In the rows, 128 means zero.
Named moves (each a turn or a mirror), then the moves between two rows, first move first; the first pair answered
move P:
[174 145 133 134 136 171 171 112 119 131 131 117 110  79 119 113 173 121
 141 134 158 148  93 103 104 108 115  91 127 143  96 105 146  77 162  90
 116 132  89 164 107 124 130 144 109 108 104] -> [169 102 129 120 116 134 129 144  90 123 148 108 140 108  92 115 126 155
 111 119  89 147 115  96 143  88 101 135 115  93 172 127 110 162 162 106
 107 139 125 212 165 138 127 131 129 164 106]
[158 141 101 123 133 128 132 163 108 135 144 150  94 112 113 129 142 140
 141 127 134 135 110 141 130 117  85 114  90 139  88 107 186  98 128 127
 150 130 123 150 130 114 121 150 112 124 128] -> [156 123  98 118 125 119 117 176  98 134 149 147 109 127 104 125 126 148
 127 120 101 129 114 136 142 107  82 129  80 115 118 109 171 134 122 129
 144 136 129 173 153 117 125 140 118 144 129]
[159 150 133 124 127 109 147 127 104 103 163 109 126 137 108 108 122 160
 133 111 144 112 140 128 122 132  98  96  96  92 102 159  97 138 142 120
 100 116 136 156 139 125 136 171 114 134 101] -> [161 153 136 129 135 120 156 127 109 107 164 116 122 129 112 107 134 155
 132 115 159 118 138 127 112 134 100  84  98 102  90 156 104 120 145 120
 104 115 129 146 126 123 136 172 111 125 100]
move G:
[ 85 116 121  97 126 130 119  89 150 155  99 123 115  83 124 135 110 117
 126 147 156 140 118 124 158 114 137 143 154 180 115 156 113 114 120 162
 141 148 115 111  87 144 117 141 130 126 153] -> [104 108 118 110 130 136 127 115 150 146 105 132 107  84 136 141 130 113
 140 157 140 133 101 130 147 100 131 132 160 174  93 151 146  87 130 129
 163 131  80 127  88 133 136 149 122  91 121]
[171 143 138 152 117 140 166 110 119  70 117 157 145 121  79 100  99 148
 146 110 113 136 142 146 132 178 158 141  85 125 139 120  77 154 134 133
  74  95 117 138 167 131 201 171 121 128 130] -> [139 152 145 133 109 145 163  91 119  92 111 156 131 113  85 100  93 128
 135 106 143 147 160 142 137 196 154 153  96 154 141 123  67 153 114 166
  65 114 144  97 133 133 177 161 117 151 166]
[124 101 131 108 107 107 117 155 104 146 147 127 122 140 127 119 114 124
 103 110 117 122 158 131 146 123 110 144 126 113 141 142 136 152 113 133
 133 121 148 134 125 134 120 128 138 146 113] -> [116 104 134 106 100 112 115 151 109 155 139 129 112 140 141 121 123 112
 105 112 126 122 159 132 138 126 112 142 126 124 133 139 142 143 110 143
 137 123 148 125 111 123 119 126 138 141 118]
[113 149 172 128  93 122  90  92 139 124  89  89 142 120 122 142 141 133
 114  94 110 152 127 101 173 126 149 102 128 137 152 135  92 131 124 138
 171 139 156 132 113 123  92 118 110 175 190] -> [105 151 177 133  94 131 100 104 145 128  87 101 125 123 153 149 166 114
 122  99 120 151 119 111 159 126 143 100 138 157 128 127 126  99 128 121
 195 129 134 119  85 109  91 119 105 152 179]
move D:
[130 151 123 136 108 135 153 106 109 122 121 158 115 100 118 145 132 136
 114 136 146 136 136 157 107 177 129 118 118 142 135 135 100  79 162 113
 103 120 130 106 145 133 124 150 113 147 132] -> [132 152 120 139 105 137 149 110 108 125 116 155 117  92 114 146 135 140
 115 134 143 145 129 156 110 168 127 120 114 144 136 135 103  80 167 106
 106 120 123 111 148 130 118 145 114 146 129]
[157 113 113  99 140 164 133 133 111 111 106 125 140  83 128 138 116 133
 137 155 100 138  77 138 124 125 102 151 109 116 130 134 146 104  97  71
 135 107 109 179 120 134 148 165 150  97 120] -> [132 152 114 101 151 124 114 123 130 102 130 143 140 121 162 136  98 127
 151 155 139  91 130 151 117 168 128 140 115 107 109 140 144 111  57 117
 123 104 161 105 121 144 155 174 140  99 140]
[110 112 133  72 101 129 127 179 102 165 120 113 115 132 162 129 119 113
  87 103 131 120 163 135 129 109  97 114 140 124 149 133 148 125 146 140
 140 142 171 126 118 124 141 132 118 144 163] -> [134 103 128  82 105 136 137 189  96 157 126 115 123 132 150 126 128 127
  91 103 114 118 149 135 127  91  95 101 131 110 145 134 156 121 164 116
 139 133 150 162 141 124 154 143 115 130 136]

Between the rows of a pair lie two moves.
[128 123 149 128 114 151 129 110 134 138  87 106 133  72 107 113 139 110
  78 128 170 152 111  94 132  91 111 119 132 138 111 132 130 105 155 120
  96 133 124 131  97 137 129 131 108 135 146] -> [113 146 150 125 122 134 118 106 147 140 100 121 127  99 129 111 128 104
  86 129 196 125 148 106 124 120 131 111 132 128  99 132 123 109 126 146
  90 133 157  85  96 146 135 138  99 136 163]  D D
[164 149 116 153 136  85 121 180 119 105 176 158 105 152 167 120 144 120
 147 133 164  69 155 145  89 122 154 113 136 115  78 114 157 106 133 100
 140 105 108  98 135 131 153 187 116 101  83] -> [181 159 110 158 145  75 126 166 116  89 181 151 127 152 138 107 132 141
 146 135 164  71 158 140  88 124 165 100 127 100  96 111 131 123 137 100
 118 113 121 112 160 137 156 194 120 105  85]  G P
[ 83  95 113 129 120 115 112 138 129 139 100 116 135 142 162 167 107 121
 108 112 143 110 134 132 130 141 155 160 136 132 157 124 134 164  87 149
 146 129 130 115 132 120 132 101 141 145 143] -> [114  84 106 138 120 128 128 161 128 136 102 113 126 139 160 163 131 126
 116 125 116 116 103 131 123 108 140 149 132 121 142 113 163 137 117 107
 166 106  85 157 137 113 147 111 139 114 102]  G D
[100 121 131 144 135 169 131 123 158 129  80 142 108 112 161 142 154 100
 169 148 118 132  86 139 120 125 151 135 159 174  85 107 187  70 120  94
 179 101  74 112  91  98 137  97 127  65 118] -> [ 90 158 133 149 156 108 101 110 177 107 104 152 138 167 165 137 102 120
 178 133 130  80 157 157 120 175 202 130 153 132  95 134 137 126  68 148
 151 115 146  57 138 125 156 105 124  87 146]  G D
[120  74 150 120 122 141 133 162  96 133 128 129 127 123 131 132 131 124
 114 128  88 142 112 117 142 101 129 172 124 133 146 131 142 136 148 102
 150 119 106 149 128 128 116 112 131 137 108] -> [108  78 150 109 121 140 125 149  96 141 126 127 124 115 131 125 123 118
 102 118 105 150 127 116 148 109 127 179 123 135 162 139 123 148 137 126
 135 128 127 139 125 133 101 104 130 157 134]  G G
[127 126 101 104 121 137 127 149 123 116 195 138 106 149 122 100 136 112
 124 134 155  88 173 133 105 166 104 120 127 135 115  98 149 100 101 138
  86 112 153 117  94 145 139 139 106 146 118] -> [107 106 105  93 105 166 125 135 113 139 160 135  98 118 121 109 137  94
 114 135 145 128 146 123 121 153  94 148 139 166 131  97 149 100 111 139
  97 126 142 118  67 137 120 113 117 162 138]  G D
[123  86 137 117 117 135 122 142 124 137 123 122 128  99 124 132 131 112
 113 116 111 143 121 129 148 105 108 162 131 136 170 135 120 149 126 128
 126 128 108 142 110 134 112 110 130 148 144] -> [128  87 137 118 119 133 126 155 125 137 122 129 119 103 135 134 141 107
 124 122 112 139 112 133 145 107 105 155 134 140 155 129 137 136 131 113
 142 124  91 141 109 125 118 112 125 129 129]  G G
[105 145 117 137 133 168 149 135  88 110  92  82 110 103 144 119 123 142
 148 161 136 162  80 117 107 107 120 146 128 161 128 120 143 105 145 101
 130 140 100 134 135 119 136 118 136  91 133] -> [108 148 115 140 132 163 141 121  82 103 100  72 128 101 117 109 102 163
 142 148 134 162  92 109 118 104 130 146 118 140 156 127 110 135 144 112
 107 150 121 143 162 133 131 120 140 117 143]  G G
[103 131 153 118 135 118 122 163 122 176 111 117 103 161 192 139 120 159
 112 137 118  89 129 165 145 119 136 183 162 105 150 116 148 151  62 164
 114 106 143 109 148 123 139 102 119 114 157] -> [126 114 153 120 132 160 152 152 115 182  88 110  94 118 173 138 151 157
 113 146 115 130  76 153 142  86 121 180 160 135 139  99 172 113 104 119
 124 105  94 151 131 110 134  98 120  93 143]  P D
[ 91 125 118 105 121 130 120 145 108 170 144 158  91 115 143 127 135  92
  93 111 163 143 163 125 134 113  73 160 131 167 148 140 150 118 132 150
 136 141 134 106  94 137 112 119 127 151 145] -> [115 125 117 127 134 112 136 174 120 143 165 167  90 145 157 129 146 102
 119 128 146 110 163 141 116 107  83 125 133 142 110 132 187  94 137 122
 151 114 104 120 115 130 142 139 118 103 104]  G D
[133  99 127  94 122 138 132 148  99 137 126 128 120 122 123 135 138 115
 125 129 112 119 104 117 128 121  83 140 109 107 126 128 154 117 151 109
 128 124 107 168 116 125 124 138 129 132 100] -> [128 111 129  80 119 137 122 126  91 143 125 123 128 116 109 132 127 119
 109 121 126 130 116 112 137 127  84 157 106 111 146 135 127 143 142 134
 109 138 139 156 122 137 111 133 134 161 127]  G G
[ 98 146 145 112 111 149 136 111 149 160 120 144  90 111 167 128 154  78
 128 127 193 134 114 116 111 151 115 121 150 184  95 113 181  79 122 155
 121 143 117  55  40 127  90 122 107 127 166] -> [136  72 134 122  98  98 100 203 108 123 150 125 133 168 116 124 107 144
 106 116  37 114 107 115 143  84 109 157 116  67 180 126 175 181 145 106
 128 132 102 179 168 129 139 127 129 139  97]  G P
[134 145 146 135  78 172 156  45 131 101  86 103 149 121  90  84 150 156
 143 107 179 174  98 127 134 123 166 153 103 164 162 128  67 105  87 145
  76 120 126 146 101 113  76  69 100 137 186] -> [112 139 149 126  71 176 153  59 134 117  78 118 122 119 120  91 161 131
 145 112 187 170  99 133 133 126 157 159 116 189 146 123 104  77  81 140
  99 114 113 125  68  99  76  68  93 128 189]  P G
[164 116 152 108  91 170 121  93 109 141  92 151  97 152 152 145 143 151
 131 152  94 129 105 123 153 116 175 137 164 155 129 165 162 125 146  72
 146 144 150 105  98 135 149 111 142  96  86] -> [177 121 146 113  95 171 125  87 109 134  98 148 103 152 134 134 140 160
 131 153  89 125 103 121 147 112 183 132 157 141 132 167 151 133 151  67
 144 146 151 110 116 137 159 115 145  94  84]  G P
[151 137 140 175 157 116 149 138 180 111 102 137 131 153 141 139 164 119
 183 149 135 107 126 134 104 130 167 107 139 137 100 137 139  78 106 108
 147 105 112  99 108 131 158 128 132  75 127] -> [108 128 142 158 141 122 125 104 182 130  74 132 148 142 127 144 135 110
 162 133 143 135 135 123 127 141 175 150 146 155 148 150  97 118  87 159
 135 134 146  79 100 142 129  96 144 122 184]  G D
